In the rows, zero is written as 128.
Rows swapped in pairs by one turn or mirror: which row each one swaps with
The rows were stretched afterwards, more along some directions than others.
bos: [151 146 122 150 116 139 105 104 119 101 157 153 144 107 140 134 130  93
 126 106 103 101 135 125 108  86 123 131 116 144 129 121]
Reti: [115 132 151  77 144 147 118 110 121 150 160 142 146 109 139 118 174 129
 119 136 125 102 123 112 114 124 116 115 112 130 144 131]
pako: [130 107 125 142  97 152 128 124 113 107 157 124 141 122 134 147 110 107
 147 122  97 104 113 141 133 120 100 137 146 152  95 114]
Kepag: [159 121 138 137 121 124 121  90 135 121 161 163 150 108 132 150 154 117
 103 122 103 124 133 116 112 116 125 105 107 180 148 149]
Ges: [128 117 140 146 112 144 109 104 133 142 122 161 165 120 122  91 149 134
 116 131 106 116 134 109 158  92 149 128 149 150 129  99]
lazo: [ 84 111 156  89 161 104 123 140 108 147 147 107 144 156 135 131 137 165
 132 149 131 113 125 162 124 167  93 179 125 132 108 129]
til: [150 106 117 106 119 130 131  89 133 145 120 144 197 130 140 169 167 117
 116 126  99 126 123 130 139 135 110 137 129 149 145 130]
todet: [103 122 113 107 118 135 174 138 105 104 149 139 133 108 124 151 128 117
 109 117  96 107 136 127  73 115 120 175 125 148 113 123]
nas: [102 151 166 108 141 111 122 143 120 117 169 121 109 107 110 185 115 104
 133 141 122 129 128 146 101 178  85 178 138 106 129 157]
gilen: [128 111 131  98 132 127 120 128 113 111 150 127 161 110 152 170 113 111
 163 122  94 130 118 151  73 131  87 134 166 129 106 120]
nazel: [102 128 133 132 110 147 140 110 135 134 132 133 133 114 121 106 141 129
 102 137  91 125 146 120 143 113 146 151 138 146 130 115]
ruvo: [105 119 116 138 134 122 108 116 102 120 140 130 128 122 161 120 141 147
 126 117 142 108 114 116 113 149 110 138 131 116 132 124]
larub: [ 85 127 144 129 152 118 114 114 122 149 135 113 164 128 153 109 155 145
 146 156 147 106 114 128 126 189 114 151 133 124 155 130]
vizu: [137 139 122 138 131 124 149  97 158 117 149 146 155 107 133 136 114  91
 146 125  88 138 150 122 105 100 113 134 117 138 137 137]
Lora: [129 126 142 113 117 118 122  82 156 127 143 166 134 127 116 143 150  95
  91 130  98 145 144 149 115  79  93 128 113 166 125 127]
nubeg: [140 126 106 142 106 141 109 104 137 107 147 168 148  97 143 131 141  79
 112 102  82 115 126 100 115 103 106 110 129 170 119 119]
vaz: [105 105 116 104 114 117 152 119 134 114 135 127 162 131 132 172 135 125
 160 141 117 130 115 146 112 173  80 128 153 141 124 158]
kinor: [129 105 139 110 138 129 152 103 158 146 124 138 206 102 133 143 155  93
 126 145  81 153 137 126 129 124 141 108 116 165 163 143]
kisar: [ 96 129 145 108 142 111 150 160 121 131 134 135 140 113 124 134 115 130
 164 118  92 122 150 133 118 152 133 188 138 123 137 133]
kuf: [125 131 175  99 149 134 127 144 128 131 129 129 190 125 123 149 158  99
 159 152 136 117 105 131 138 158 132 139 129 106 143 164]
monu: [124 141 162 115 142 109 115 138 110 104 158 158 124 112 121 141 142 103
 143 115  96 103 119 136  99 121 118 146 113 124 124 136]
Bes: [128 110 127 142 100 139 132  84 135 143 119 146 177 113 127  99 154 144
 110 135 101 132 136 106 155 127 158 130 133 139 164 111]
zivir: [137 109 102 146 116 126 158 105 132 125 147 129 147 113 134 149 140 130
  90 113 104 141 139 109 126 114 113 133 101 133 131 155]
Solup: [ 92 105 140 106 132 125 116 117 108 128 151 125 153 127 142 118 166 154
 138 147 132 105 108 119 138 185 131 131 127 111 154 134]
peber: [123 110 139 127 120 127 170 127 120 127 131 135 147 102 115 169 120 125
 132 133 126 149 133 129 134 176 134 163 163 122 140 135]
luk: [152 137 132 134 116 129  86 105 118 144 144 155 134 106 133 156 155 112
 100 103 142 116 111 103 138 129 115 131 126 123 139 138]
Bitot: [128 139 175 116 136 139 103 126 138 108 153 148 143 129  88 137 136 106
 127 173 112 130 118 133 113 128 140 118 120 135 126 159]
razak: [123 103 144 144 138 131 136  93 158 112 142 146 187 133 120 158 146  99
 132 152  75 132 119 152 123 116 117 120 132 152 111 138]
rek: [110 115 120  79 167 116 136 139 122 130 145 122 166 147 132 115 139 144
 169 161 130 127 129 116 125 183 136 128 121  95 152 158]
serep: [140 144 152  87 154 120 150 150 137 132 163 123 115 142 110 145 142 132
 117 148 153 132 127 132 102 118  98 141 124 100 103 164]
mide: [143 134 149 144 135 133 137 137 135 116 101 144 180 103 123 151 116  74
 157 119 109 139 124 116 123 138 139 147 158 142 133 147]
tokop: [120 115 153 128 123 115 183 135 157 132 138 120 148  95 115 130 131 112
 139 117  87 157 127 133 115 117 117 125 129 123 120 147]
razab: [100 133 150 130 122 123 148 134 109 147 105 125 170 134 142 139 120 151
 138 137 152 114 127 133 130 158 127 178 154 136 136 126]
tafu: [135 126 137  73 170 113 114 130 148 143 136 119 162 149 133 163 154 106
 146 156 119 136 121 135 130 170  94 122 136 128 130 167]
geze: [ 93 116 106 120 143 110 167 151 109 133 138 118 150 103 162 157 142 112
 148 123 123 108 115 128 110 180  99 161 150 128 132 160]
nasop: [169 129 152  78 128 124 108 102 155 132 129 159 171 152 100 146 146 109
 140 144 109 138 111 135 103 120 114  97 135 137 122 142]
ter: [129 173 167 114 135 127  92 142 151 134 146 140 141 124 118 113 146  91
 112 166 121 125 129 122 131 123 114 128 133 134 123 150]
Pirub: [132 128 148  96 135 128 113 132 129 138 152 139 152  93 138 141 133  67
 138 134 127 127 122 128  98 137 105 117 116 159 152 154]
Ponub: [119 151 155 104 123 136 101 113 134 127 175 130 120 107 121 160 151  92
  90 142 119 119 141 150 118 116  99 144 113 146 139 141]
novur: [142 123 160 126 152 110  96 142 107 119 125 129 167 161 123 158 128 127
 160 141 143 123 102 132 136 183 117 134 152 110 112 167]
Dubus: [152 126 128 140 111 138 136 114 115 136 145 167 140  90 139 157 154  93
  99  97 109 108 116  99 125  99 134 126 124 157 132 125]
Kesaz: [139 131 160 101 139 121 141 145 133 132 156 134 121 123 116 117 133 128
 127 120 110 138 141 113 111  90 125 130 127 114 118 146]
liko: [112 116 135  49 127 122 129 128 112 144 123 151 144 142 102 157 159 135
 121 150 116 134 118 143 114 143 109 154 162 136 106 133]
kini: [122 147 128  89 143 128  96 117 130 151 135 143 154 160 131 120 160 118
 104 173 130 111 118 123 121 109 122 124 110 131 126 137]
mul: [125 133 138 135  98 151 120  89 101 132 121 159 147 113 134 139 137 133
  99 118 127 106 124 123 110 113 116 157 154 152 119  95]
vid: [120 133 184 152 151 113  97 129 133 129 137 140 182 115 120 141 149 104
 117 136 127 130 125 131 123 147 122 143 119 140 154 177]
vop: [118 110 137 153 119 150 127 100 138 140 125 137 157 103 107 116 139 121
 136 122  96 128 122 106 151 149 137 144 148 128 139 112]
badi: [ 98 103 125 105 146 106 142 125 141 125 138 133 132 142 143 164 116 132
 162 135 140 147 127 158 108 150  77 155 146 112 109 131]
Suke: [124 103 107 141 121 152 147  99 136 130 149 148 151 103 127 139 161 100
 133 133 121 109 122 103 141 122 108 118 108 140 149 150]
veb: [133 138 145  94 139 152 148 122 141 134 130 151 146 102  92 139 182 100
  91 134 131 135 118 107 115 122 130 118 119 124 139 171]
Nub: [ 87 119 125 115 127  92 130 140 105 117 127 108 143 160 134 129 121 156
 139 129 110 118 118 148  95 169  88 165 137 122 101 143]
Fikel: [136 141 180  73 136 113 137 134 133 138 150 149 173  99 127 147 163  99
 139 128 108 112 121 129  88 150 134 121 117 161 166 157]
zuz: [131  86 106 124 110 155 116  92 115 154 141 132 149 117 144 135 144 142
 106 126 151 129 129 116 144 122  98 131 149 157 127 113]
votiv: [119 139 144 144 122 136 120 135 103 137 132 131 130 109 101 168 142 123
 121 160 142 108 107 128 135 168 106 177 142 100 143 142]
pur: [140 144 162 110 131 115 143 160 139 136 130 126 164  99  99 147 133 122
 169 139 107 141 122 121 129 166 125 134 146 100 154 175]
ninin: [115 118 166 114 163  99 141 125 141 138 152 131 177 151 129 135 133 131
 131 161 148 143 121 146 106 149 114 121 125 135 133 148]
Kazab: [154 142 134 127 111 111  81 124 108 112 146 153 123 134 130 135 120 129
 108 101 135 111 125 132 104 103 108 130 128 136 107 126]
vur: [108 151 124 107 124 136 129 100 141 143 138 143 170 129 148 113 161 110
 120 163  97  97 133 128 129 104 153 138 114 153 138 118]
tok: [129 127 141 111 120 133  98 131 122 153 159 113 153  98 140 127 138 115
 109 131 118 125 131 126 127 129  94 132 106 146 163 138]
Soreg: [123 110 152 107 151 115 145 140 123 129 157 140 173 126 101 134 131 127
 135 132  75 126 127 123 111 148 147 132 122 132 136 131]
boko: [145 121 136  81 143 111 157 128 120 145 131 162 168 111 147 128 167 126
 152 117 132 124 121 115 108 117 129 118 139 143 133 146]
vup: [101 119 137 107 134 151 122 150  84 141 147 115 153 107 139 114 138 146
 148 150 129  89 123 118 130 155 144 165 146 129 136 116]
kufe: [164 153 118 121 100 158 124 114 145 130 144 133 145  95 103 143 137  85
 135 136  84 132 123 115 129 108 108 136 134 134 116 132]
Tefu: [126 154 136 110 116 135 114 133 116 126 168 117 129 100 139 158 151  95
 134 132 142 106 114 125 115 163  76 149 126 146 126 164]
bidod: [121 128 121 128 130 134 142 142 145 141 107 126 152 126 100 141 119 102
 136 149 119 154 120 126 138 139 110 153 169  99 110 157]
kezu: [ 84 106 111 100 114 113 147 114  99 114 144 131 131 127 157 151 128 138
 103 123 101 119 136 145  64 117  91 166 135 159 117 105]
Tosa: [ 94 137 147 136 134 126 159 155 111 101 146 106 134 137 117 152 118 130
 130 165 125 118 117 143 116 152 128 171 128  96  98 160]
lezil: [122 134 165  94 124 128 117 129 135 144 146 125 165 109 138 133 128 104
 120 124 113 143 162 136 107 117 103 144 150 174 139 158]
vaza: [174 129 133 110 117 134 107 120 129 134 142 147 138 125 110 153 118  86
 137 130  96 128 123 131 124 124 108 126 147 147 110 133]
nokot: [119  88 141 146 129 136 157 116 130 124 128 142 159 111 122 127 113 124
 145 102 102 136 126 134 130 104 121 152 135 145  99 107]
Guzu: [133 149 126 116 137 131 155 124 105 112 122 145 146 144 126 149 164 133
 119 144 136  93 105 132 100 146 127 150 148 125 102 147]
nimu: [116 136 145  83 120 128 141 123 148 125 170 142 136 109 130 122 149 102
 107 137  86 113 148 145 110  80 135 115 104 171 123 126]
Gadar: [ 84 102 133 108 134 123  95 113 107 141 150 142 153 121 158 118 171 146
 113 136 136  96 116 125 127 147 107 130 130 150 145 113]
luvis: [118  96 120  77 149 132 144 129 127 148 144 125 157 130 133 150 148 150
 159 128 109 117 109 117 133 156 111 120 125 101 132 128]

Swapped with vaza: Pirub
Swapped with Ges: Gadar
Swapped with nubeg: ter
Swapped with nazel: ruvo
Swapped with vop: larub
Swapped with luk: vur
Swapped with pur: vaz
Swapped with kufe: Tefu
Swapped with tok: pako
Swapped with til: kuf
Swapped with Bes: Solup

